[[ 2.29  3.38  1.87 -5.16  1.24 -6.02]
 [-3.29 -5.24 -1.31 -1.85  1.82  2.22]
 [ 2.12 -3.88  1.86  1.94  1.43  2.55]] ==> 2.55

[[ 5.33 -3.63 -5.38 -0.86]
 [ 3.94 -4.63 -4.17  1.48]
 [ 3.57 -4.57 -5.92 -2.17]] ==> -2.17

[[-2.13  2.03 -2.56  1.69 -3.38  2.26]
 [ 2.40  2.64  2.81 -4.46 -5.24 -1.28]
 [-3.11 -2.57  0.24 -1.17 -0.87  5.86]] ==> 5.86

[[-1.07  1.68 -1.67  1.19]
 [ 0.52  0.90  0.60 -1.90]
 [-4.57  3.42 -1.01  3.45]] ==> 3.45

[[-1.77 -0.85  0.32 -1.12  0.72]
 [ 4.64  0.15  0.47  3.35 -2.39]
 [ 1.36  2.34 -4.31 -3.24 -0.22]] ==> -0.22

[[-1.02 -2.76  4.50 -0.60]
 [-1.17  0.25 -0.26  1.23]
 [-1.85  0.46 -0.44  1.95]] ==> 1.95

[[ 0.30  0.97  0.11  3.14  0.12]
 [ 1.27  0.83  1.54  5.61  0.16]
 [ 0.11  0.89 -0.15  2.06 -0.04]] ==> -0.04

[[-2.66  1.72 -2.40  1.23 -3.77]
 [-2.60  2.09 -2.63  1.49 -4.04]
 [-2.31  0.47  5.04  3.57  3.09]] ==> 3.09
---
array([-520,   79,  810,  108]) ⇒ 79
array([ 34,  40,  27,  45, -47,  16]) ⇒ 40
array([ 20,  48,  44, 217]) ⇒ 48
array([  2,  25,  29,  21, -14,  33, -26]) ⇒ 25
array([40, 37, 13, 84, 48]) ⇒ 37
array([-561,  639,   31,  805]) ⇒ 639
---
2,8,6,5,3,5
5,6,6,3,4,2
yields 2, 2

418,350,371,377,252,448,163
497,491,829,427,415,320,445
409,566,640,648,437,578,544
yields 418, 544

0,0,1,3,9
2,8,4,0,0
yields 0, 0

324,575,-71,-332,-581,76
363,-12,-129,-161,-991,-246
165,-421,30,-805,541,-345
yields 324, -345

215,205,142,133,839 yields 215, 839

8828,8299,7982,1836 yields 8828, 1836

72,948,81,373
388,520,126,806
yields 72, 806

93,39,17,70 yields 93, 70
---
[[-3.69 -2.75 -5.49  3.82]
 [-0.63 -0.48 -0.94  0.66]
 [-3.90  5.87  4.61  3.40]] -> -3.69

[[-2.31  1.35 -5.51  1.47  2.98]
 [ 1.90 -0.11 -1.75  0.81 -1.33]] -> -2.31

[ 3.90  0.78  0.54 -5.53  0.44] -> 3.90

[ 2.06  0.76  4.95  0.84  0.07 -2.11 -1.22] -> 2.06

[-0.78 -4.59  1.10 -2.26 -0.55 -0.94 -2.79] -> -0.78

[ 0.46 -4.31  0.21 -2.71] -> 0.46
---
[-2.53 -3.20 -1.95 -4.95  5.35 -2.18] value -2.18
[-5.08 -3.19  0.92 -4.43 -3.92 -4.31 -1.59] value -1.59
[ 5.72 -5.00  4.03 -0.32  1.44 -2.46] value -2.46
[ 5.71  4.37 -2.35 -5.10] value -5.10
[ 5.15  0.89  0.06 -3.21 -3.67] value -3.67
[-1.09  1.70 -0.34 -0.25 -5.10  3.81 -0.43] value -0.43
[ 1.42  4.44  2.09  0.55  2.54 -1.10] value -1.10
[-3.00  4.31  4.84  0.96] value 0.96
---
[ 2.59  1.86 -0.34  5.44] out 2.59, 5.44

[[-1.68  2.03 -0.02 -5.09]
 [ 3.66  0.48 -3.48  4.66]] out -1.68, 4.66

[ 0.83 -0.20 -3.77 -4.91  3.47 -0.68 -1.08] out 0.83, -1.08

[-0.27 -5.25 -1.86 -2.04  3.78  0.62  3.25] out -0.27, 3.25

[ 3.93  0.76 -4.96 -3.01  4.45 -4.76] out 3.93, -4.76

[-1.33 -1.17  2.56 -4.87] out -1.33, -4.87

[ 4.94 -1.94  0.18 -5.84  5.37] out 4.94, 5.37

[ 1.37  4.46 -2.06 -3.52  4.07] out 1.37, 4.07

[[ 0.41  0.84 -3.95  2.83]
 [ 2.72  4.32 -1.53  3.75]] out 0.41, 3.75
---
{"in": [2.12, 5.21, -0.92, 2.22, 3.91], "out": -0.92}
{"in": [[0.09, -0.68, -0.09, -5.42], [1.30, 1.36, 0.49, 0.66]], "out": -0.68}
{"in": [[3.11, -2.82, -0.43, -1.72, 1.00], [-2.66, -0.91, 2.50, -0.05, 5.22], [1.16, 0.56, -0.36, -3.35, -1.64]], "out": -0.43}
{"in": [[0.34, -0.39, -0.25, -0.36, -0.35, -2.21], [-1.37, 1.16, 0.66, 0.75, -1.50, 4.75]], "out": -0.36}
{"in": [-5.87, -1.26, -4.19, -0.66], "out": -1.26}
{"in": [2.89, -2.44, 5.63, 5.22, -0.23, -1.22, -0.56], "out": -0.23}
---
[-708  851 -302  468] Answer: 468
[21 88  1 54 19] Answer: 19
[535 665 961 246] Answer: 246
[-36 -40  36 -17] Answer: -17
[ -1   1   9  -5  22 -37  31] Answer: 31
[-266   64 -669  827] Answer: 827
[2 3 8 1 1] Answer: 1
[285 942  47 206 158] Answer: 158
[6 5 8 9 6 1 4] Answer: 4
[8038 5628 1860 1186] Answer: 1186
